Each path below is one point turned by a fixed rotation once a step. After each direction that follows a path, write how fast that rotation turns it, in deg/step (0 if it stays still).
Each turn is a multiple of 5 degrees from 10 to 175, or 0.
Each row of a path follows its step; steps can be skipped.
Path 1:
step 4: [  2  10   6   9 -16   7 -25  -3 -30   5  17   7   8  -9  -2  -5  22  24
 -10  20  14   7   4  15 -21  -6   2  23 -10   6   5   4  11   0   2  13
  -3  24  26   8 -13  24  34 -12 -12  15  -3 -12  18 -25  18 -11 -21  -7
  17  15   1  11  -1  17  30 -27   3]
step 5: [  4  15   7   8 -30  15 -20  -1   7  23   5  -9  11  29 -22   2  -3  -1
   6 -17   3 -16   7 -21 -17  11  -1  21 -14   8  17 -16  -1  36 -17 -15
  10  19 -10 -13 -21 -14   5  27   7   4 -19 -13  15   2  14 -25   3  14
 -12  12   4  31  15   5   5  -1 -21]
step 7: [-27  12 -14   3   0   0  25 -14 -11   3  11  27 -31  -7   1  -7 -21  23
  10   8 -27  -6  -1 -17  15  -5 -14  -4  -5  -8 -10  -2  -4  -9  -8  -5
  12  24  17  -1  -3  24   8   7  11  23  -9 -35   7  18  -5  15   9 -23
 -15   5 -15  12  21 -12 -11  28  25]
step 11: [ 29   7  15  28   3  -6 -39  16 -28  21   2 -16   5 -14  10  26  13  -1
   4 -18  -2 -21 -13 -21  -2   2   6 -12   8   6   7   1  12 -14 -43  11
  17  -5  -3  12  -1 -13   0   2  16  10   9  -3  -1  -8  -3   3   8 -10
   3 -26 -19  11  -2 -28  -5  15  23]
step 13: [-16   4 -27   1 -27 -11 -16  27 -10  -1 -16   2  -4 -11  -2  -7 -30 -38
  12  23  35  13   2 -15 -11 -12  -2  15  -6 -18 -12 -12  -1  -9 -25  -5
   0  -3   3 -14   0   7   8   6 -22  10   9  -3 -20  -2  -7   4 -28  -7
 -37  10  10 -15   2  10 -11  11  12]
step 15: [ -1  29  12   8 -11  21  -3 -36   2  -5 -11  20  28   6   7  -9  -5  -2
   4 -15   5  -2  28  23   1 -14   6  11 -10  -4  24 -14 -24  14   5   1
  37  -6  -5   4 -15 -21  35  17  -4   2 -21   2 -11   7 -10 -17  -8  -2
   1 -20   3  19   5   3   1 -14  30]
step 23: [ -3 -12  -5  15 -23 -18  -6  -8 -21   2   0  14 -13 -11 -16 -17   0 -19
   1  10  -5 -19  12 -25  -2  11  20 -16 -24   1 -55   6 -20  12 -26  13
   6   4  -7  20 -11   1   5  -8 -11  -3 -30  -4 -12  14 -28   8 -20 -15
  -5   3  -6  -5  14  -8 -20   6  -6]
step 30: [  1  10 -18 -11 -27  10   9  -1  18   1   8  -4  19 -17 -10 -12 -14  -1
  17  17  19  -6 -42   6  -8  18  10  24  -9  -2  23  -4   2   1  -6  12
   6  -3  19   4  -9  -8  14  -9  -4   1  24  -9  26  16   0  -1 -35  -5
   4  35  12  10  16  -5 -20  24  20]
Speeds:
[-4 -2  1  3  0  5  1 -3  0 -3 -2 -5 -3  2 -3  7  1  2 12  3  2  5  4  2
 -5  6  3 -7  2 -5  0  2 -6  3 -6  6  1 -4  0  3  3  0  5 -7 -5  0  1  3
 -4 -7  2  2  0 -3  0  2  2  5  1  3  5  1  4]  170
[ 5 -4  1  5  2  2  4 -2  1  5  3 -2  0 -9 -7  0  1 -5 -4  1  3 -2  4  0
  0 -6  1 -1  4 12  0  2 -8  2  1 -2 -1 -2 -7  7  4  2  2  5  0 -1  4 -3
 -7  0  7 -2  4 -2  2  3  1  3  0  3 -2  5 -2]  125
[-1  0 -1 -4  3 -1 -4  4 -6 -2  3 -4  4  2 -2 -2  2 -8 -6 -5 -1  7  0 -5
 -1 -8  5  5 -1 -1 -9 -4 -3 -1 -4  6 -2 -3 -1  0  5  0  2 -3 -2  4 -3  5
  2 -8 -4 -6 -4  0  3 -2  4  4  4 -4 -3 -1  1]  35
[ 0 -3  1 -1  4 -2  2 -4 -7 -3 -2  3  1  0  2  6 -1 -1  7 -2 -4  4 -1  0
 -6 -3 -1  4 -5  2 -1  2  7  3  9 -3 -1  0 -7  0  1  6 -3  3  2  6  1 -1
 -1 -8  0 -1  2 -1 -2 -1 -4 -8 -2  0  4  9 10]  100
[  2   1   4   5   7 -13  -6  -1   2   3  -5  -2   0   2  -2  -4  -5   5
   0  -2   1  -1   1  -6   3   1  -3  -4   3  -5  -1   1   2  -9   0   2
   2  -8  -4   3  -4   1   5   1   1  -5   1  -2  -7  -1  -1  -1  -4   1
  -1  -1   8  -6   0  -1  -2   6   3]  25
[  4  -2   2  -7   5   3   2  -3  -3   4   0   5  -6 -10  -3  -1  -3  -1
  -3   0   2   1  -2   7   1   2  -1  -7  -3   0  -3  -3  -1   1  -5   2
   4  -5  -8  -1  -7  -6  -3   1  -3  -2  -2   9   7  -1  -5  -1  -1   2
  -4   3   1  -7  -2   2   0  -2   3]  10
[-6  0 -2 -3  1  3  2 -9 -2 -3  7 -4 -1  1 -8  0  8  7 -1  2 11 -3  3 -4
 -6 -3  2  5 -2 -3  3  0  3 -8  7 -2 -1 -4 -5 -4 -7 -4  1  0  0  1  1 -1
  3  2  2  0  1 -1 -1 -2  4  1  4 -1  0 -2 -2]  25
Path 2:
step 3: [ -6  18  16  -4  -3   1 -17 -27 -19   1   1  -9  -2  10   4   6 -13  -6
  -1 -20  -7  12 -12  16 -13 -25   8 -22  25   5 -15  -2   5   4 -26  16
  17   4  -1  -5  27   8   5  21   4  15   1 -10 -12   5 -41  14 -21  -8
   7  21 -17  15 -24  -6  20  -5   4]
step 7: [ 12  -4  -8 -22  10  -8  14 -15 -28  30 -26  -3  17  16  -2 -11 -27 -20
  12  -3   8 -11  21  -4  17 -17  12   9  19  -8 -16   3  -5 -10  -3  16
  11  17 -17  15  12   1  -1  22   6  16   3  28   0   9 -12  -5 -10  24
   6 -16  -1  19 -10 -15  -6   7 -22]
step 10: [  3 -13   1  -3  13   4  15   0  -6   7  -1  15  11  10   1 -16 -41  -8
  -3 -17 -16 -11  10  15  13  -2  -2  -2  18 -13 -16 -13 -17   5  -3   8
  15  11 -39   9  14  -1 -15 -15   8  -5 -11  -8 -32  32  -8  -9 -17  15
 -10 -17   1  14 -24 -20 -12   9 -11]
step 11: [ -5  -3   8 -13  -3   2  -4  -3 -11   6  -4   2  18 -28   5  -1 -12   6
   1 -27  24  10  -4  26 -31 -37  -7 -13  25  29   8   4 -15  -9 -16  -6
  -2 -18 -19  14  -8  -1  -8  18 -14  31  -4  10  16   8  -1  10   5   2
 -19 -12   7  25  -4 -12   5  10  -7]
step 18: [ -6 -24 -13  -7  -8  11  18 -13 -21  35 -17 -11   3 -15 -10  -8  -3   8
  -3  -7  12 -13  16   0   8  -7   8  -5  17   6  -9  14  20  -4 -10  -9
  16  13  -4 -21   7  20 -24  30   9  -2  18 -11 -27  23 -25 -15  15  -4
 -24   9   4  15  -5 -18  -8   7  -5]
step 20: [  7 -17 -10 -15  -6   7  10  21 -26   4 -24  19  -4   9   8 -17  -4  16
  25  -8  43  -9  -3  20  -2 -17  14 -18  23  10 -17  -2   1  -3 -19  13
 -10   3   8   3   8   7  26  26   6  17   7  25   4  -8 -12  -9  -2   3
 -22 -12  11   1 -25  -5  -3   5   0]
step 28: [  2 -12  11 -18  29   6   3   2 -13   0 -11   6   2  15  -1   1 -32   0
  25 -12 -23   0  -6  -5 -22  -9  -8  -6  14   4  11  -2  10  19  -2  16
   9  -7 -14  -3  -3  10  24  28  37  20 -17  14 -18  11 -17  12 -19   0
  10  -4  -5   4 -22 -15  16  26   0]
step 32: [-12   0  16  -2   7   5   1  -8   5  26   2 -19  -4  15  16  12 -16   7
  13 -18   7   9  11  30   7 -27  -5  17  10 -11  -7  -1 -28 -32 -24  27
  -9  19 -25   9  -5  13  -4  13  -7  21   4   8  -9   0 -31  -8  -6  -8
  -1   7   0  19 -24 -16  -4   7  -1]
Speeds:
[  2  -6   8   1   6   6  -1   0   3  -4  -1  -4   1  -2   5  -4   2  -6
  -5  -7  -7  -3  -3  -2  -4   0  -5   0  -1   2   2   4  -4  -3  -4  -2
   0  -5  -2   2  -3   2   3   5   4   3  -2  -3  -3   6   3   6   3   2
   1   6  -1 -11   3   2  -6   4   3]  25
[ -1   5   2 -10  -5   0  -3  -1  -1   2  -1  -3  -2   0  -1  -2   0   2
  -9   5   2   3   5   4  -3  -1  -5   1   3  -1   4   0  -4   2   0   2
   9   4   6   5  -6   7  -2   3   0  -2  -4  -1   3   6   2  -5   9   4
   3   0  -2   0   8  -4   3   3  -2]  100
[-3 -7  0 -3 -2  2  5  5 -5  8  2 -3  2 -8 -1 -1 -3  6 -1  4  0 -2 -5  5
 -1 13  2  0 -1 -2  1 -1  5 -1 -2  5 -1 -6  5  4 -3  2  7 -3  5 -1  1 -3
  0 -1  2  2  5 -5 -6 -2 -4  1 -3 -2 -4  0  0]  10
[  3   0  -3   2  -6   0  -2  -1  -7  -3   0  -6   3  -6   5   0   0  -5
   1   8 -11  -5  -2  -6   0  -2  -1  -4   5   3  -4  -5  -1  -3  -7  -4
  -2   3   0   8   1   1  -1   0  -5  -2   1   0   0  -1  -3   7   3   2
   1  -4   6   6  -1  -3   4   2   0]  90
[-1  3  5  3  0 -2  0 -7 -1  4 -1  2 -1 -1 -7 -2 -2  5  8 -8  2  1 -3 -9
 -7  3  4 -5 -1  1  4  1 -2  5  2 -8 -5  0  5 -1  0  5  1 -2 -6  2  4 -5
 -2  1  0 -1  7 -1 -1  0  8  0  5 -6 -2  1  1]  115
[-3 -5 -5 -7 -3  4  2  4  6  1 -3 -9  3  3  0 -9  6 -2  3 -2  2 -2  5 -1
  1  1 -6 -6 -2  0  1 -6  2  7 -2 -3 -6 -1  0 -6  1  0 -6 -7 -4 -1  1 -2
 -2  1  1  2  3 -4  7  1 -6  0 -2 -4  2 -3  0]  85
